In the rows, zero is written as 128.
The same turns and mirrors carry the whole set onto itself, and each row onto the other rows of its family. Which rows share a family with each named row? Give them in list order.
These 36 rows form 6 families of 6 rows each.
j506: [122 129 123 144 154 104 125 103 110  87 119  99 124 120 145 129 143]
j935: [149 121  81 159 123 118 122 144 103  86 131 107 100 135 115 126 120]
j527: [136 122 122 133 123  89 107 115 117  95  86  99 137 137 133 130 124]
j633: [140 148 103 142 127  98 106 157 117 106 108 103 151 118 126 118 119]
j190: [127 149 119 142 154 118 137 145 116 105 132 115 131 112 129 123 167]
j736: [102 114 130 139 144 103 121 143 133 105 110 110 133 102 138 101 164]
j243: [132  97 110 134 126 110 154 148 136  76 129 131  97 128 124 124 155]
j465: [130 107 112 144 111 100 134 159 155 110  95 125 112 113 150 126 124]
j318: [125 122 109 151 161 119 123 133 118 105 110 111 151 117 129 112 168]
j914: [118 109 133 158 139 121 117 103 118 116 119 126  95 133 129 126 138]
j483: [140 111 123 163 123 132 115 114 123 130 121 118 116 123  97 117 136]
j3: [133 127 119 144 116 118 148 149 145  66 122 132  96 129 129 116 148]
j691: [122 118 110 132 132  88 114 169 120  75  95  99 122 107 139 114 128]
j790: [115 105 115 150 132 116  90 141 113 137 111  99 124 126 117 114 149]
j181: [125 124 106 157 147 118  99 156 109  87 130  81 105 135 109 123 144]
j219: [139 104 108 148 129 130 114 145 126  82 130  95 102 139  91 140 124]
j978: [142 109 120 140  94  97 133 135 147 113  92 127 131 122 117 111 131]
j451: [122 108 127 154 135 104 140 154 142  93 131 100  84 126 106 120 158]
j540: [132 105 107 151 124 103 151 150 154  77 133 104  99 117 120 130 125]
j926: [133  93 122 123  95 106 116 145 149 102 100 126 126 127 124 123 122]
j67: [157 114  94 160 148 111 124 148 105  79 122 107 108 134  97 121 130]
j580: [134 127 111 146 137 106 107 155 131  97  80 116 149 114 144 113 127]
j452: [126 120 104 156 132  86 141 130 131  66 121 119 103 151 135 114 140]
j789: [123 122 126 133  98 105 122 156 150 126 110 135 126 121 125 118 129]
j131: [133 111 108 168 130 104 106 122 114  89 114 117  98 152 114 119 111]
j146: [148 118 126 163 139 134 101 134 123 133 106 119 111 133 109 125 142]
j986: [142 120  98 142 124 109 118 157 104  86 131 111 115 126  90 127 111]
j213: [143 133  91 132 119 103 116 138 106  94 102 101 148 116 146 124 130]
j212: [128 101 111 146 140 141 113 131 112 122 122 111 118 138 106 136 163]
j564: [134 117 130 142 127 129 120 142 116 135 120 131 109 126  92 130 147]
j615: [125 111 128 135 110  88 133 123 143 100  94 126 112 150 140 125 149]
j289: [132  94 116 141 106  87 123 163 133 113  97 107  93 121 115 124 127]
j707: [126 135 121 149 151 125 126 131 137 114 127 110 129 112 156 121 162]
j857: [119 125 110 133 123 105 152 159 137  77 145 127 109 113 126 120 139]
j147: [136 127 102 137 128  98 111 141 132  86 114  92 154 111 144 118 118]
j257: [125 141 131 139 143 139 124 122 122  91 123 117 129 111 139 120 163]

The rest of the family of j527: j506, j914, j452, j131, j615
The rest of the family of j190: j633, j789, j986, j564, j857
The rest of the family of j790: j736, j691, j181, j451, j289
The rest of the family of j3: j935, j483, j978, j213, j257
The rest of the family of j219: j465, j318, j540, j580, j212

The same turns and mirrors carry the whole set onto itself, and each row onto the other rows of its family. Which rows share a family with each named row? Give them in list order.
These 36 rows form 9 families of 4 rows each.
j704: [122 126 126 130 170 164 134 101 114 144 112 140 136]
j482: [127 155 110 113 120 159 133 161 108 116 147 141 168]
j223: [124 127 120 125 169 177 131 109 121 156 110 139 134]
j159: [139 169 107 102 138 149 125 118 127 119 133 120 154]
j283: [152 154 114  96 136 160 128 117 127 118 131 116 152]
j709: [138 118 123 123 170 169 125 108 118 140 119 136 129]
j724: [125 154 110 118 125 171 129 161 107 124 152 135 175]
j69: [119 142 129 131 164 160 129 103 118 159 117 135 132]
j700: [117 119 127 137 149 179 134 143  83 144 146 156 149]
j162: [130 106 122 138 151 166 125 138  97 145 147 162 155]
j443: [118 113 127 141 152 171 139 135  97 154 140 163 155]
j921: [134 159 107 102 138 144 132 118 138 128 118 118 153]
j523: [131 151 116 114 120 171 135 154  93 123 158 139 167]
j542: [126 144 105 102 113 159 147 153 109 124 148 147 163]
j196: [125 150 106 118 122 157 125 157  98 130 150 132 178]
j711: [112 131 129 123 169 154 131  99 118 149 117 135 136]
j625: [140 168 108  99 130 152 135 107 130 127 132 133 150]
j768: [139 163 106 108 133 151 116 118 126 123 130 110 147]
j160: [112 104 129 135 145 165 136 131  92 153 145 152 148]
j568: [123 155 108 107 118 159 128 164 103 131 144 143 162]
j874: [115 109 115 129 146 167 143 139 100 150 143 167 141]
j800: [140 169 102  98 137 161 124 127 133 131 131 120 152]
j922: [115 145 119 110 126 154 135 164 108 120 157 140 161]
j44: [114 117 126 132 144 172 136 140  92 164 134 163 153]
j398: [135 138 115 112 117 165 133 156 104 112 137 140 174]
j543: [123 127 117 126 167 151 131 105 129 151 113 137 136]
j955: [120 132 118 124 163 165 133 104 119 138 110 150 122]
j759: [124 130 120 121 173 177 136  99 122 145 115 129 145]
j748: [121 145 113 106 114 154 131 155 102 116 151 129 161]
j78: [125 123 124 133 159 166 127  98 114 149 111 128 135]
j220: [110 113 121 142 150 170 131 142  87 152 132 148 162]
j838: [113 117 125 142 154 182 133 142  98 152 142 154 162]
j96: [109 112 136 130 145 166 146 139 100 150 149 156 157]
j27: [123 168 114  99 141 143 127 116 129 123 131 117 151]
j468: [128 176 116 107 136 151 125 122 127 129 122 116 145]
j624: [134 164 101 102 154 161 123 118 133 122 134 115 151]

The rest of the family of j96: j922, j759, j624
The rest of the family of j482: j704, j159, j443
The rest of the family of j283: j709, j542, j874
The rest of the family of j724: j711, j838, j27
The rest of the family of j748: j223, j160, j800
The rest of the family of j700: j921, j523, j543

